128 stands for zero in the data rows.
Two rows play each game, the first against the second. How much does the first row win by? 20 is about a draw, 40 a big win and 0 a big loss. Wins can go round in a circle: one row can beat a second, the second a third and the third the first. Each row has two weighted sums of its numbers, A and B, taken from their middle values. A row wins by its A times the other's B, less its B times the other's A.
[103 124 137 142 159 133 132  76 122 147 132 125 153 144 143 115 156 151
 158 135 109]
[ 96 138 126 177 140 127 139 147 119  78 127 112 101 143 142 151 103 183
 124 113 142]: 17
[ 93 136 152 115 105 134  91 153 112  85 183 137 105 153 166 116 102 157
  99 186 116]
[142 116 106 129 121  86 126 145 128 131 112 153 134 137 116 125 142  86
 142 139 154]: 20
[115 185 162 111 170 178 144  89 108 127 108 102 142  91 125 127 151 144
 180 142 110]
[129 141 122  87 115 102 161 129 215 101 192 138 123 145 159  85 110 134
 126 180  92]: 17
[114 170 151  82 103 136 157 139 189 107 146  99 113 119 147 108 151 140
 115 163  69]
[161  95 130 133 108 168 100 134  82 174 104 103 105 120 171 137  33 128
  74 116 105]: 16
[132 111 134 135 171  99 115 110 155 151 122 158 134 188 123 126 152 109
 130 162 184]
[165  79 145 134  92 179 114 142  96 168 116  98  86 113 159 136  51 128
  90 103 124]: 19
[ 94 181 146 154  31 125 113 115 138 125 125 134 161 124  80  90 198 152
 102 128  93]
[107 119 124 149 112 119 131 129 117 126  83  94 150 125 129 131 147 117
 149 126 121]: 24
[109  96 137 118 146 164 154  54 118 141 154 148 176 134 139  93 171 140
 199 138 103]
[105 153 103 197 180  91 107 168 128  69 118 128 112 139  72 168 172 123
 105 143 138]: 19
[127 176 145 118 163 163 141  83 109 128 120 102 166 111 137 131 143 159
 166 150 115]
[195 150 133 126 163 146 104 134 100 129  88 143 133  90 121 156 119 149
 150 124 114]: 23
[115 160 118 140 142 125  99 130 147 111 140 125 153  94  95 110 151 149
 121 146 100]
[151 103 107  61 129 132 151 147 181 123 179 123 159 120 169 149  99 134
 140 151 114]: 19
[199  83 169  68  82  76 121 194 120 157  86 108  85  76 106 132 116  69
 110 128 100]
[119 149  99 107 122 114 169 122 176 129 174 131 129 112 169 111 154 148
 102 185  92]: 18
[146  95 125  89 130 167 145 138 175 110 150 114 143 106 142 155  98 130
 132 135 115]
[ 91 180 148 154  33 128 117 115 141 126 125 133 159 127  79  92 201 149
 105 127  89]: 16
[114 102 130 137  98 150 154 126  74 128 199 122 102 164 113 152 119  88
  82 131  80]
[112 134 135 135 135  99 154  58 125 107 138 144 137 156 132 114 183  97
 145 165 143]: 37
[103 148 110 203 178  91 108 171 127  70 121 123 102 139  68 168 170 125
 111 146 138]
[122 151  86 152 158 117 127 116 122 110 123 171 141 121 124 141 137 115
  80 120 153]: 21
[ 97 131 115 121 123  68 142 174 159 110 104 127 109 106  91 110 177 121
 174 152 145]
[100 144 128 186 149 119 140 149 111  69 127 113  99 148 138 143  95 196
 117 116 146]: 20
[173  79 144 132  93 178 115 140  98 176 118 105  89 115 154 138  47 130
  92 100 129]
[198  97 156  89  85  86 122 197 110 158  80 108 102  87 110 146 119  63
 118 133 109]: 22
[ 98 132 175 126  98 152 114 150 129 107 167 105  81 135 141 146 117 153
 118 122 139]
[108 147 178 133 105 164 118 148 138 117 126  77  54  86 145 166 123 156
 126  83 129]: 24
[132 161 139 136 163 112  75 164 133 109 117 121 140 131  81 137 149 135
 131 127 133]
[115 164 120 137 145 118  93 132 144 110 137 122 151  90  93 107 152 150
 123 143 101]: 20
[107  83 180 114 162 122 125 108 131 182 153 130 138 160 116  80 126 164
 160  96 130]
[161  95 128 135 102 167  98 133  81 173 105  99 104 123 168 135  33 129
  77 119 104]: 21
[127 105 120 181 138 193 106 106  60 106 150 121 114 155 144 152 109  86
  73 156  81]
[150 123 163 116 159 112 118 152 121 160 117 113 119 140 106 130  97 139
 133  99  93]: 15
[111 101 125 145 136 160 162  42 128 135 129 136 161 129 143 126 174 127
 171 139 116]
[117 100 135 133 100 154 157 126  73 127 195 121 103 163 110 149 116  85
  80 129  83]: 32
[117 136 109 129 142  61 153 192 157 122 112 133 105 118 100 126 176 112
 166 160 154]
[143  85 140 128 172 102 139 140 131 178 111 140 107 158 131 110 104 134
 128  90 133]: 13
[194  81 165  73  88  76 124 190 116 157  89 112  85  78 102 127 118  73
 112 128 103]
[116 152  97 117 122 123 167 120 171 132 174 134 129 106 168 115 165 143
  98 183  97]: 19
[148  83 101 117 127 159 135 119 116 143 134 122 174 133 143 147 101 135
 160 104 140]
[112 167 151  83 101 133 153 137 188 107 148  97 110 121 145 109 155 136
 115 165  71]: 20
[ 98 149 102 211 184  82 121 178 125  67 121 123  95 131  67 177 179 125
 117 154 146]
[118 103 176 147  76 179 151 148 141 118 156  93  61  98 120 162 134 135
 129  67 155]: 22
[140  86 139 126 173 100 140 138 130 179 107 139 107 156 133 115 104 128
 131  89 133]
[104 140 118 139 144  43 151 186 152  97 122 136  82 110  76 126 176 113
 165 165 145]: 28
[122 144  38 116 125 145  97 107 134 154  88 195 152 143  92  87  79 136
  84  56 200]
[124 148  82 139 151 119 126 110 119 114 122 169 144 128 120 132 134 113
  78 115 161]: 20
[ 85 145 171 131  93 143 123 157 121 116 176 100  82 130 143 142 114 157
 118 115 125]
[141  85 138 126 173 100 135 140 135 179 108 141 107 156 131 112 103 131
 129  89 134]: 17
[100 140 117 140 144  46 151 190 151  99 122 137  81 111  73 125 179 114
 163 160 149]
[119 153  70 120 145 113 139 105 116 135 114 193 141 114 131  93 120 142
  81  89 194]: 21
[141  29 166  80 119 101 142 131 123 163 163 132  64 130 114  99 131  99
  92 112 127]
[103 154 110 218 178 105 136 146 118  63 139 125 110 143 104 200 145 137
 101 141 125]: 8
[233 159 120 120 138 140 129 155  69 147  66 138 154  43 148 170 123 108
 166 124 109]
[104 157 110 219 176 104 137 146 112  62 138 122 107 143 102 200 147 138
 100 140 127]: 28
[121 150  72 117 146 114 140 106 118 129 112 195 140 112 133  91 121 141
  79  91 190]
[118 102 132 137 100 151 155 122  75 126 193 121 105 166 114 152 114  84
  82 130  83]: 18
[132 188 147 149 168 152 141  80 105 129 114  95 168 122 137 161 138 161
 133 160 146]
[133 128 136 153 115  60 135 127 108 120 114 153 128 151 114 118 154  52
 162 146 156]: 21
[115 166 128  88 109 113 153 116 226  82 178 136 140 146 148 108 105 132
 152 177  75]
[122  96  86 154 155 128 168 102 129 126  96 128 145 154 167 138 119 132
 137 113 142]: 16
[ 99 154 104 145 157  99 115 158 130  85  98 139 112 139  95 110 120 162
 118 107 165]
[175 118 115 135 143 125 132 138 105 171  85 129 168 122 163 160 139 128
 151 116 151]: 25
[200 104 162  82  71  82 116 205 105 149  74  98  99  73 101 149 114  63
 121 135  91]
[120  99 115 184 132 190 116 104  59 109 177 136 116 187 135 159 121  86
  71 160  95]: 18
[102 153 101 191 170 103 116 160 122  84 112 128 101 128  91 163 154 121
 112 130 156]
[130 140  36 115 126 148  95 107 129 161  89 188 155 146  94  96  82 127
  76  55 189]: 19
[127 147 148  74 169 187 127  99 119 147 154 119 167  99 109 112 146 139
 212 140  90]
[141  86 100 119 130 154 130 117 119 144 131 127 175 135 145 143 104 136
 166 108 139]: 21
[144  85 143 124 167 100 134 137 127 172 110 140 102 145 129 111 103 138
 130  88 130]
[133 134  83 157 171 100 144 161 149 149  83 138 129 147 141 153 135 134
 151 122 174]: 16
[108  97 134 117 145 162 154  56 122 143 157 140 175 132 138  96 171 142
 204 140 104]
[155 124 159 114 157 114 115 151 117 159 114 115 119 136 102 126  96 138
 133  98  94]: 31
[ 77 145 152 151  53 150 135 123 130 117 124 109 164 124  76 115 211 140
  99 105 104]
[110 100 135 119 141 171 155  57 132 134 140 137 167 127 135 107 167 134
 195 132 111]: 26
[164  97 129 131 107 168 102 134  83 175 104  99 101 117 169 138  28 128
  72 116 107]
[129 113 108 134 116  90 118 140 129 123 111 140 128 129 106 126 136  97
 153 139 135]: 18
[124 151  88 147 155 117 129 115 118 109 125 169 142 125 120 139 137 113
  81 118 154]
[119 103 130 137 105 153 152 125  71 127 196 121 100 163 112 149 119  87
  79 131  80]: 25
[116 106 121  73 133 101 136 102 127 145  98 204 119 147 137  29  89 134
 102  53 217]
[133 136  51 106 125 143  98  98 137 150  86 191 160 146  97  90  88 121
  81  59 189]: 19
[140 121 130  71 161 167 123 107 125 145 169 124 195 122 134 125 134 141
 216 134 101]
[102 164 104 193 177 109 114 162 118  85 119 116  99 120  95 172 151 122
 119 134 153]: 16
[128 181 144 123 163 167 150  77 107 126 120  99 170 116 135 125 147 160
 168 147 116]
[ 99 153 166 137  97 160 120 148 130 117 136  76  58  90 143 166 121 153
 128  84 128]: 25
[130 182 138 100  89 117 132 123 190  98 157 119 137 136 125  90 128 141
 122 171  75]
[129 137  38 118 126 149  95 107 133 161  90 191 157 142  91  93  83 123
  81  56 193]: 17
[124 177 142 121 161 164 147  81 105 125 119 101 172 114 135 128 141 159
 167 149 119]
[125 139 117 145 119  96 134 144 122 133  87 101 122 117 125 142 163 112
 152 138 105]: 19
[165  89 125 122 103 173 111 133  95 177 109 115 103 119 157 135  41 125
  91  96 132]
[137 115  98 137 193  97 130 130 165 177 105 152 137 180 136 141 139  99
 132 148 189]: 21
[120  97 182 147  65 179 154 154 142 119 159  96  60 102 111 159 149 139
 129  66 157]
[143  95 164 115 107 147 101  96 102 145 102 111 179 144 149 132 120 147
 167 112 146]: 28
[124 148  83 142 149 119 125 113 123 112 121 173 145 124 122 127 135 118
  78 112 159]
[100 160 147 148  52 139 129 112 135 122 128 130 164 123  87 108 191 147
 114 121 103]: 16
[231 174 113 133 142 137 122 164  63 132  58 141 125  34 128 162 105  99
 167 121  83]
[131 165 139 141 164 109  83 165 129 111 120 121 143 132  81 139 149 135
 128 128 132]: 16
[123 118 111 138 116  83 132 116 135 111 132 162 130 152 106 128 145  88
 147 150 139]
[ 94 128 172 125  99 153 116 150 128 110 168 103  82 133 142 146 119 157
 119 121 140]: 21
[130 137 123 131 107  91 126 159 126 138  83 104 119 108 123 139 157 108
 150 144 105]
[112 106  81 172 142 124 167  90 114 126  85 124 133 139 180 146 140 144
 142 113 120]: 22
[101 140 117 140 151  45 151 191 150  99 121 141  78 110  73 123 177 116
 161 162 147]
[117  96 179 147  65 179 152 150 142 118 161  93  56  98 113 155 149 141
 131  66 155]: 26
[128 140  37 115 130 146  98 107 130 156  89 188 152 141  95  84  81 137
  80  57 198]
[127 177 142 119 162 166 149  78 108 125 124  98 175 117 134 125 144 162
 171 147 118]: 23
[113 126 141 147 133 107 150  45 112 116 139 138 159 163 144 112 184 117
 130 174 148]
[106 146 180 137 103 163 114 147 135 118 126  75  52  90 144 168 124 155
 125  85 129]: 28
[114 137 130 148 139 121 163  50 103 137 127 124 170 138 153 115 174 132
 131 172 144]
[133 178 125 129  96 118 142 102 151 113 157 134 149 126 146  94 120 140
 100 188 105]: 18
[103 149 176 135 102 162 117 147 134 118 127  75  56  91 143 166 125 152
 130  84 136]
[112  99 122 143 136 164 166  42 122 137 129 136 161 123 142 123 179 130
 175 139 115]: 25
[ 93 138 151 115 106 134  91 156 113  89 178 135 110 151 167 113 100 162
  99 187 115]
[201 109 159  89  75  86 117 202 106 145  74 102 101  74 102 151 113  65
 119 133  90]: 18
[103 124 136 142 153 137 134  82 121 148 136 125 153 142 137 114 155 156
 160 132 110]
[ 92 202 152 156  14 121 105 109 136 129 120 143 165 123  73  86 211 150
 104 128  84]: 30
[149 104 106  67 131 133 149 142 184 123 179 122 158 125 170 150 100 132
 137 154 111]
[113 122 120 147 120 114 132 131 112 121  82  91 143 122 133 131 134 117
 157 128 125]: 13
[112  98 136 123 143 172 155  55 129 137 137 134 164 125 131 107 169 133
 194 132 111]
[129 132 116 126 130 127 113 116 110 127 104 144 159 118 133 120 137 132
 134 112 169]: 16
[145 153 115  98 138 111 118 145 113 142 101 161 157 111 124  92 136 141
 114  95 194]
[132 168 134  87  92 115 150 130 207  96 169 117 127 136 143  84 119 142
 117 184  82]: 9
[124 153  84 143 153 119 125 107 120 114 119 171 144 126 121 133 130 115
  79 112 159]
[103 151 170 137 100 156 107 149 133 116 144  84  71 116 135 165 128 160
 117  98 135]: 18
[115 167 154  81 103 135 155 138 190 109 149 100 109 124 141 110 150 137
 116 165  72]
[117 161 119 137 139 121  93 126 139 109 133 123 144  92  93 110 151 147
 121 143 101]: 19
[102 128 139 138 156 138 132  80 120 149 138 125 156 139 139 110 159 156
 162 136 107]
[114 109  84 171 149 116 160  96 115 128  87 121 132 142 175 144 134 144
 145 116 121]: 14
[113  77 115 142 124 153 154  81 110  96 107 106 164 140 160 129  98 131
 147 105 143]
[114 133 108 131 149  60 152 190 158 124 114 138 103 115  99 131 174 111
 166 161 155]: 21
[140 120 129  66 156 164 124 104 123 147 172 124 197 119 130 125 134 141
 215 138 101]
[110 142 146 128 143 119 152  63 109 122 132 126 147 136 143 113 173 113
 141 167 139]: 18
[116 162 119 136 142 122  96 131 146 112 136 121 147  94  94 111 151 145
 122 143 100]
[107 100 130 157 114 147 127 109 113 101 121 116 135 141 138 137 115 155
 137 105 139]: 17
[181 119 116 131 145 130 131 140 104 172  85 133 165 120 161 157 141 128
 154 115 155]
[117 137 107 130 156  56 156 190 158 124 112 137 100 118 100 130 176 108
 162 161 158]: 16
[113 117 161 135  79 165 133 146 124 118 153  94  80 105 119 145 130 135
 109  97 119]
[126 105 120 176 137 188 107 102  63 109 155 127 111 164 145 152 110  90
  77 158  87]: 21
[112  87 131  73 145 100 184 138 224 118 193 130  99 145 176  85 111 122
 130 167 107]
[100 153 167 137 104 158 107 147 133 116 142  81  70 117 137 170 125 160
 116 100 136]: 19
[ 97 138 153 115 105 135  90 156 112  85 181 142 109 152 163 115 102 156
  99 186 116]
[103 150 168 135 102 158 110 147 131 116 142  84  72 117 138 167 126 155
 117 101 132]: 20
[ 91 200 154 159  16 122 106 108 137 130 120 139 165 124  74  82 214 148
 101 129  86]
[135 176 129 124  94 118 144 105 160 112 158 131 150 127 146  88 119 139
 101 189 100]: 18
[122 183 158 109 167 180 147  85 111 126 109  99 145  92 125 125 150 143
 176 144 110]
[116 151  68 112 142 114 140 104 118 133 109 199 140 116 130  90 122 139
  78  90 196]: 21
[138 115 109 134 123  82 130 139 125 131 115 156 131 141 112 124 144  85
 147 139 154]
[101 128 134 139 151 138 134  78 119 146 139 126 155 142 137 109 158 156
 162 132 110]: 20
[129 134 118 130 125 125 110 117 107 126 105 137 165 117 137 125 137 127
 139 115 170]
[147  83 139 120 172 104 138 139 133 182 109 142 102 152 130 109 100 126
 129  91 137]: 30
[136  91 164 112 106 148  94  95 106 146 108 111 182 145 155 126 123 149
 171 115 150]
[198 106 164  83  75  84 117 205 106 147  71  98 101  75  97 150 112  62
 118 133  89]: 16
[135 119 115  79 124 138 149 124 204 105 160 117 156 127 154 144  90 134
 134 154  98]
[122 132  95 165 149 111 132 128 132 132  75 134 135 140 146 147 134 144
 157 113 168]: 9
[128 134 106 151 126  99 131 148 121 144  80  98 137 129 139 138 152 117
 158 137 118]
[ 92 138 152 118 112 135  90 153 112  86 180 137 108 153 169 114 104 157
  95 192 115]: 20
[ 97 153 167 135 102 156 121 149 135 115 133  77  57  93 146 165 120 151
 129  87 132]
[ 90 137 153 112 106 135  94 154 112  84 176 136 108 148 167 117  98 162
  98 187 115]: 16
[126 140  39 113 129 146  96 108 133 156  90 192 157 145  95  85  77 139
  81  56 197]
[ 94 139 152 114 107 135  88 155 113  89 174 139 111 151 161 113 103 161
 101 188 115]: 22
[102  82 179 117 163 128 128 106 126 178 155 130 140 158 111  79 124 165
 163  96 126]
[110 119 168 135  79 164 133 146 124 114 152  99  83 107 124 149 134 142
 108  98 118]: 25
[120 147  69 118 142 114 138 104 115 135 111 193 139 115 133  90 124 139
  80  93 194]
[122 139 125  88 116 101 164 129 217 105 189 138 120 139 156  91 112 136
 124 183  91]: 20
[110 100 125 146 134 166 161  40 125 131 126 139 164 125 141 126 180 129
 174 137 118]
[ 80 146 152 149  49 150 134 125 132 120 125 112 161 123  76 114 209 138
  97 104 101]: 12
[226 152 119 122 139 141 128 153  71 147  69 132 157  57 150 174 125 110
 168 125 120]
[167  88 127 126 101 170 115 134  95 180 116 112  99 119 158 128  38 126
  83  95 135]: 24
[122 142 120  90 114 101 163 127 219  98 188 136 118 143 160  89 109 135
 123 184  90]
[134 203 155 130 125 113  42 126 151  96 123 124 153 107  52  81 139 151
 143 139  81]: 21
[124  75 132  83 141  95 131 104 122 172 106 201 105 150 137  32  95 114
  97  56 205]
[101 140 120 140 143  43 148 188 156 101 120 140  81 111  73 122 176 112
 164 163 146]: 21
[130 174 125 127  95 118 144 105 156 113 158 133 148 125 144  89 120 139
 104 188 103]
[116 186 163 112 171 183 146  90 105 124 109 102 146  94 126 122 152 143
 179 142 109]: 32
[ 94 199 153 159  17 123 105 108 139 131 119 137 163 124  74  85 212 154
 100 128  84]
[ 90 144 171 128  95 145 120 157 117 116 176 101  82 133 144 147 116 153
 120 118 128]: 14
[134 134  45 115 124 151  94 110 131 166  85 179 155 143  99  99  79 124
  75  59 189]
[124 142  40 113 127 146  97 109 131 154  88 190 157 142  95  87  80 140
  82  57 197]: 20
[126  73 128  83 142  95 132 103 125 168 106 201 106 152 135  36  99 112
  94  54 208]
[122 112 126 130 110  55 132 145 131 110 117 156 113 139  94 107 156  77
 156 153 140]: 20
[111 135 127 146 141 122 163  49 101 137 131 124 169 139 155 115 174 130
 133 171 140]
[162  95 128 134 106 166 100 135  81 174 109 101 103 119 170 138  31 132
  78 112 103]: 17
[229 173 116 134 143 135 121 168  66 131  54 141 124  34 127 161 106  98
 167 120  84]
[109 109 150 130 137 148 113  69 118 144 126 122 166 149 147 108 140 159
 171 122 127]: 32
[131 124 136 155 113  62 135 129 108 115 119 157 129 153 118 119 154  49
 161 147 157]
[100 154 168 136 101 161 118 149 127 117 136  81  58  95 146 169 122 153
 132  82 135]: 17
[ 88 142 170 126  95 144 123 153 122 111 176 100  84 136 145 144 118 154
 121 122 128]
[114  59 146 148 134 148 136 115  87 163 177 133  81 169 128 123 125  81
 103 105 118]: 16
[119 152 160 150 171 134 112  96 130 142 135 115 136 149 131 148 146 153
 132 147 125]
[150  92 104  69 146 146 124 122 124 150 175 130 209 131 147 138 114 140
 200 128 118]: 16
[123 139 114 109 134 114 121 102 139 107 106 173 161 149 112 116 116 114
 111  85 148]
[113 120 115 150 119 115 132 127 116 122  83  89 148 125 132 129 134 117
 151 127 124]: 20
[105 152 101 192 170 103 116 157 122  81 113 122 103 129  91 163 156 122
 112 130 155]
[118 137 123  89 119 101 158 129 215 106 191 139 119 137 158  87 112 134
 124 186  91]: 20
[132 178 136 100  88 110 139 123 195  98 157 126 135 135 125  86 125 143
 117 175  76]
[125  43 163 107 125 118 140 127 113 161 168 130  63 140 126 110 129  95
 101 103 133]: 7
[123 192 124 139 141 110  60 136 141 115 130 129 148  89  69  95 157 155
 130 145  87]
[144  96 127  87 130 165 153 141 175 106 158 108 141 108 145 151  97 133
 131 139 116]: 17
[113 129 136 145 132 107 152  47 116 121 136 136 158 159 145 116 180 119
 130 175 151]
[106 158 111 220 177 104 134 148 115  62 139 123 109 143 100 198 142 138
  98 142 129]: 18
[ 98 146 129 185 150 117 138 152 111  67 129 113  98 145 143 144  97 197
 117 120 143]
[146 101 106  59 125 131 150 141 184 124 180 115 160 124 168 149  99 132
 140 152 113]: 23
[ 95 129 172 129  96 153 115 152 127 109 169 103  83 132 143 148 122 155
 119 119 139]
[133 136 126 133 106  86 128 156 123 139  84 103 125 110 118 138 161 107
 147 140 106]: 19
[136 177 127 130  95 117 141 106 155 108 162 134 148 128 146  92 119 137
 104 188  97]
[115 170 130  92 112 113 151 117 219  85 177 137 141 144 143 114 106 130
 153 176  81]: 16
[197  80 164  71  80  76 122 198 118 155  87 106  89  74 101 133 114  70
 114 129 100]
[145  87 102 123 128 153 130 115 116 145 126 123 171 133 141 146  97 134
 161 107 140]: 13
[196 134 131 129 106 142 113 141  67 147  59 126 158  80 150 148 109 102
 182 116 117]
[128 159 103 120 109 110 161 118 176 123 178 137 137 111 163  98 136 146
  97 197 104]: 18
[197  80 171  71  83  76 122 198 119 153  87 108  88  78 101 131 110  70
 113 129 100]
[ 95 133 149 115 109 136  89 152 113  89 178 138 108 151 163 113 102 157
  96 186 115]: 23
[105 152 101 194 169 101 117 160 121  85 111 125 102 130  91 163 153 122
 110 128 156]
[130 120 140 151 109  59 135 125 106 119 118 163 125 157 115 115 158  48
 158 150 152]: 21
[112  75 116 143 129 154 154  80 110  92 103 106 165 140 156 132  93 131
 146 101 143]
[117 103 121  70 133 100 135 102 125 146  95 202 121 149 136  32  89 135
 104  55 211]: 9
[100 143 122 147 148  48 149 190 150  98 123 139  83 108  76 129 175 114
 163 161 147]
[130 144  36 109 128 145  96 110 132 150  89 192 157 145  96  87  78 135
  84  54 200]: 21
[ 99 132 172 126 102 153 113 150 132 110 168 107  83 133 140 145 118 155
 119 124 138]
[128 164 137 142 165 109  85 165 127 109 119 124 139 133  84 141 149 133
 124 127 134]: 20
[102 103 175 114 167 121 124 110 131 173 151 116 148 163 112  88 124 165
 151 110 127]
[115  96 132  77 140 100 177 138 224 116 193 131 105 146 172  88 107 124
 126 172 104]: 12
[113 103 169 146  78 170 149 145 137 118 153  96  71 108 114 159 139 132
 128  76 148]
[114  99 181 149  69 178 148 153 141 121 157  97  63 101 109 155 152 137
 129  70 151]: 20
[228 154 117 116 140 141 126 155  72 151  66 135 158  53 151 168 131 112
 167 125 119]
[116 133 126 141 138 116 161  51 105 129 130 130 163 141 153 114 177 122
 131 170 144]: 10
[ 96 150 163 137 102 160 119 150 132 120 138  79  60  97 142 170 125 151
 130  84 130]
[ 79 145 151 157  47 146 136 125 135 121 126 113 162 120  77 110 206 139
  96 105 101]: 16
[114 116 160 134  77 164 133 147 120 116 147  99  80 105 119 146 133 136
 103  96 115]
[121 104 119 184 135 191 113 101  57 108 170 135 116 187 136 158 122  82
  76 160 100]: 18
[229 172 115 134 142 136 120 167  64 132  55 140 126  35 127 163 105 100
 167 121  83]
[140  95 105 133 128 149 122 121 114 138 118 126 162 133 141 144 108 124
 157 120 141]: 35
[197  84 168  69  81  74 121 195 117 157  87 103  89  72 100 138 115  70
 112 130 100]
[119 110 110 187 133 193 126 106  52 113 169 127 113 166 141 154 109  76
  78 149  82]: 20
[106 149 104 204 178  90 108 167 128  68 122 127 110 137  69 174 171 121
 105 142 136]
[ 95 130 172 126  99 153 111 151 130 109 169 105  82 132 139 148 117 155
 118 124 141]: 20
[122 154 102 112 118 115 165 123 178 129 172 132 131 110 166 110 152 147
 101 188  95]
[112 100 134 117 144 162 151  52 121 140 153 142 178 134 143  93 169 140
 204 138 103]: 16
[148 108  71 136 197  95 157 133 166 196 105 161 140 168 151 148 152  85
 125 150 188]
[113 169 153  82 103 132 158 139 190 106 146  98 111 121 146 110 152 140
 116 165  72]: 25
[116  95 126  75 138 102 180 134 225 116 194 133 105 148 173  88 107 124
 127 167 104]
[146 119 135 151 113  63 140 125 103 134 123 159 136 147 123 129 163  53
 155 150 162]: 19
[194 135 128 128 112 139 114 142  70 146  62 121 158  73 149 152 112 101
 183 116 119]
[ 90 141 167 130  95 148 123 155 117 117 178 102  82 135 143 146 116 153
 119 118 126]: 22
[200  97 156  85  84  86 124 197 108 157  83 108 101  82 108 146 120  64
 121 132 105]
[131 110 113 132 112  80 125 144 128 119 107 139 123 128 105 125 141  94
 151 142 135]: 19
[118 134 104 132 150  61 159 189 154 120 111 140 102 121  96 124 175 113
 167 163 155]
[109 102 131 156 115 144 126 111 115  98 120 120 136 137 137 133 115 156
 139 106 141]: 23
[204 106 162  81  70  78 117 204 109 149  73 100  98  73 102 153 113  61
 119 131  87]
[190 148 134 130 162 142 102 133 101 130  87 142 127  94 123 153 121 147
 146 120 117]: 25
[121 110 106 186 130 192 127 107  52 110 172 129 114 170 140 151 113  77
  80 150  82]
[119 151 101 112 118 115 166 122 180 128 172 129 129 109 166 111 153 146
  99 190  95]: 19
[116 135  94 163 152 112 127 130 133 131  80 134 138 143 145 145 132 143
 161 112 166]
[143  95 123  83 131 158 153 142 179 108 158 107 144 113 145 150  97 129
 132 140 113]: 24
[134 129 138 152 116  62 136 124 110 115 117 156 129 149 118 120 152  50
 163 147 156]
[107  80 178 117 162 123 125 107 133 180 149 129 137 158 114  78 123 164
 158  93 130]: 30
[131 161 111 171 168 114 131 113 126  97 136 153 141 136 109 178 144 108
  77 120 132]
[164  88 124 124 105 171 109 138  94 174 113 112 108 120 155 133  44 127
  90  96 130]: 23
[194 151 134 130 163 144 105 135 103 130  88 144 129  99 125 151 123 152
 147 123 114]
[144  91 164 113 111 147  99 102 102 148 100 112 179 140 151 129 119 147
 168 111 141]: 32
[113  78 114 148 124 151 154  82 111  95 104 106 160 136 158 130  95 133
 150 105 140]
[142 121 129  76 156 164 121 103 118 144 168 128 195 121 140 130 135 137
 209 137 101]: 34
[132 190 147 149 171 149 139  84 101 128 110  97 170 123 137 160 139 160
 132 160 145]
[109 136 127 144 138 119 160  49 105 132 128 125 167 138 155 113 177 126
 134 171 144]: 19
[127 125 136 155 113  60 133 118 110 114 122 158 127 152 116 117 154  52
 158 148 159]
[134 163 108 170 170 116 135 110 128  94 138 153 140 139 104 181 144 109
  80 123 129]: 21
[127 159 104 117 113 110 160 117 174 121 180 140 133 115 163  97 136 145
  94 197 101]
[202  98 156  86  90  86 121 195 108 161  84 108 102  83 111 148 119  64
 120 133 104]: 22
[114  98 131  76 141 102 181 134 224 119 195 135 105 145 171  81 107 128
 128 170 105]
[140  91 132 120 187  91 133 157 159 207 112 139 120 191 126 123 108 114
 126  99 157]: 27
